(in the rows, 128 means zero)
One hidden turn or mirror swaps the rows below in pairs. Which row is each named row swapped with?
The rows were stretched afterwards, more along some directions than others.
gur: [136 144 129  45 141 135  90 126 156 179 128 111 158 134 115 164 135]
kazu: [161 119 138  58 135 110 101 133 115 158 125 151 128 155 139 172 118]
fure: [124 159 134 112 138 105 110 129 153 109 108 113 129 143 138 126 137]
nes: [128 120 120  86 123 141  98 135 146 136 141 129 157 144 125 152 124]
Funa: [132 122 137  75 127 138 102 132 169 155 126 129 144 153 128 144 125]
gute: [145 144 131  71 115 113 110 142 177 121 123 142 132 151 124 146 136]
minob: [147 145 138  81 119 110 119 139 173 115 118 142 134 153 126 138 138]
Narir: [153 107 127  99 129 127 111 142 135 142 109 123 115 138 134 166 115]
muna: [158 121 142  53 130 115  97 151 141 165 119 138  96 142 129 155 142]
nobef: [147 129 124  96 135 144 112 137 117 129 133 141 136 137 150 139 143]
misuv: [156 127 155  77 134 123  97 129 119 133 102 128 137 159 122 134 131]
nole: [150 131 111  85 139 122 106 148 138 152 128 121 130 104 125 165 120]
Riz: [133 156 157  73 149 109 100 119 114 117 107 133 140 167 125 119 151]
nitel: [142 145 160  84 138 115 101 122 120 118 100 121 148 168 134 121 145]
gubaz: [150 126 129  64 139 121 100 150 132 161 115 145  83 143 131 157 147]
Beso: [134 154 150  85 137 115 114 126 135 104 100 113 133 143  97 117 134]
Botag: [136 147 120  52 140 133  90 132 154 170 129 111 157 125 116 162 134]
lomag: [147 149 169  63 140 109 119 119 125 125  91 126 123 165 105 124 130]
gali: [127 118 139  74 137 135 116 124 139 167 124 142 103 170 136 155 138]
dod: [136 137 135  78 148 113 111 123 152 153  91 134 104 167 139 156 128]
pes: [131 148 147  87 137 120 117 124 145 104 104 116 136 144 102 119 133]
Kas: [152 133 159  61 136 116 113 115 113 130 109 145 120 172 112 138 129]
lam: [140 150 122  59 140 126  92 136 149 163 134 110 158 114 114 157 132]
nomup: [162 125 149  53 139 113 112 122 108 147 116 150 124 161 124 155 119]
Kapa: [152 137 139  76 121 109 125 138 159 114 115 152 122 153 116 143 142]
mupod: [133 146 129 103 144 107 113 129 148 128  97 129 110 154 146 145 132]
nipu: [158 116 145  91 137 137 103 124 124 139 107 123 137 153 134 148 120]
zok: [155 111 125 106 130 130 108 138 128 131 110 123 121 136 131 160 113]
kogup: [127 118 143  84 142 129 118 125 130 148 111 143  98 183 153 147 133]
Veta: [121 121 132  93 139 125 108 129 124 134 116 143  99 171 138 143 132]
mirik: [133 122 135  74 128 139 106 132 156 147 130 129 155 156 137 149 124]
gifib: [131 144 129  86 144 113 110 125 153 143  95 130 109 164 143 151 131]
Bir: [149 136 113  82 141 120 105 145 134 152 129 119 141 100 116 163 122]
gebo: [156 122 135  60 137 119 101 150 133 172 122 141  88 142 137 159 142]
mak: [135 158 160  85 119  98 118 137 155 107 102 136 113 177 158 112 136]
mig: [122 161 131 114 135 108 113 132 160 104 109 110 134 140 137 124 139]

nobef pairs with mak
gali pairs with Funa
zok pairs with Beso

